In the data rows, the value 50 means zero.
Some points:
[39 58 51 30 39 57 62 60 23 13]
[07 47 48 32 19 74 59 50 47 45]
[67 30 23 68 68 31 44 54 46 56]
[15 61 64 43 37 52 50 60 47 54]
[89 54 43 49 61 49 37 41 64 67]
[26 56 65 47 29 50 59 69 44 53]
[56 64 73 57 79 73 57 57 51 69]
[51 34 84 54 31 52 71 33 37 64]
[81 21 38 57 80 37 55 48 45 54]
[75 67 47 36 26 76 42 60 52 38]
[33 25 46 55 72 29 47 56 54 53]
[40 62 67 53 22 57 52 63 51 52]
[67 76 55 49 23 69 49 61 50 59]
[55 61 64 47 18 57 65 56 36 30]
[32 34 42 45 71 37 28 44 65 61]
[43 31 47 66 58 46 74 42 21 14]
[61 27 43 48 75 28 54 27 23 29]
[80 27 39 49 73 46 47 38 68 39]
[52 47 42 59 62 37 28 52 66 62]
[28 59 56 47 19 56 68 63 32 36]
[40 77 59 48 30 60 40 61 45 62]
[95 47 46 48 68 54 42 34 58 45]
[26 37 35 51 69 34 40 33 69 66]
[40 33 44 54 69 21 56 28 63 51]
[71 40 47 64 66 52 55 18 74 36]
There is one direction along which these points spread out most. How far along it is each point below, from 0 to 99? 50 is the average, and the first point above lies past it.
[21 63 51 53 21 43 78 41 32 45] 69
[47 72 46 75 37 64 60 54 52 27] 61
[68 71 52 40 36 58 44 72 54 64] 59
[44 28 31 59 84 50 36 51 68 56] 32
[34 24 44 47 62 25 44 49 57 43] 40
[17 65 57 47 37 53 51 67 42 64] 68
[50 61 35 54 73 50 20 40 65 60] 38
[89 48 43 42 61 48 38 35 68 62] 34
[66 55 72 33 59 65 75 68 23 34] 60
[18 35 40 59 47 32 43 51 55 59] 49
[20 67 59 47 29 57 45 62 40 59] 70
[93 54 42 42 58 55 39 41 65 64] 38
[65 79 57 47 29 68 46 63 47 60] 65
